50 stands for zero in the data rows.
Here are some points:
[48, 61, 46, 56, 56, 73, 55, 37]
[69, 41, 74, 61, 70, 26, 52, 75]
[44, 31, 46, 47, 49, 68, 50, 49]
[45, 38, 50, 51, 49, 70, 44, 52]
[46, 57, 25, 61, 41, 57, 48, 61]
[52, 38, 44, 67, 47, 64, 57, 40]
[50, 08, 61, 42, 61, 50, 55, 36]
[44, 16, 53, 43, 66, 52, 55, 37]
[62, 52, 36, 47, 26, 45, 57, 56]
[48, 57, 35, 56, 44, 70, 54, 46]
[40, 04, 44, 77, 91, 74, 74, 25]
[56, 56, 47, 53, 45, 39, 58, 40]
[55, 55, 43, 42, 28, 45, 60, 44]
[71, 38, 64, 70, 71, 29, 53, 67]
[50, 61, 34, 54, 51, 67, 43, 56]
10 more points follow, each with its number after it:
[54, 59, 32, 59, 39, 49, 46, 62] 0
[58, 55, 50, 46, 38, 44, 36, 77] 1
[53, 54, 46, 56, 43, 54, 50, 35] 2
[50, 50, 41, 42, 34, 44, 56, 43] 3
[68, 38, 70, 59, 56, 49, 41, 65] 4
[62, 53, 40, 55, 33, 42, 53, 31] 5
[24, 85, 93, 17, 64, 13, 58, 41] 6
[63, 48, 48, 50, 42, 51, 33, 63] 7
[51, 46, 35, 64, 50, 43, 54, 62] 8
[33, 70, 67, 29, 58, 45, 50, 35] 9
Which of these numbered points is nearest to each point below, looking only along the 2 directions in which the first points spread most? Its number follows each.
[52, 46, 47, 49, 44, 50, 40, 54] > 9
[49, 47, 34, 63, 51, 67, 44, 42] > 2
[42, 51, 45, 42, 33, 48, 55, 52] > 3
[38, 74, 69, 35, 63, 23, 58, 49] > 6
[41, 68, 71, 37, 62, 37, 55, 35] > 8
[56, 49, 55, 62, 46, 42, 52, 23] > 9
[41, 59, 56, 26, 46, 45, 44, 50] > 5
[57, 55, 43, 61, 41, 70, 49, 34] > 2
[34, 82, 69, 34, 57, 40, 56, 31] > 5
[46, 70, 55, 35, 57, 35, 54, 46] > 7
[61, 49, 50, 38, 42, 51, 36, 67] > 7
[42, 66, 46, 38, 46, 34, 42, 71] > 1
[68, 33, 75, 59, 55, 40, 50, 70] > 4
[58, 51, 45, 43, 35, 42, 35, 75] > 1
[57, 41, 52, 67, 52, 53, 39, 29] > 9
[51, 53, 47, 35, 38, 58, 47, 76] > 0
[54, 45, 33, 62, 34, 51, 45, 28] > 2
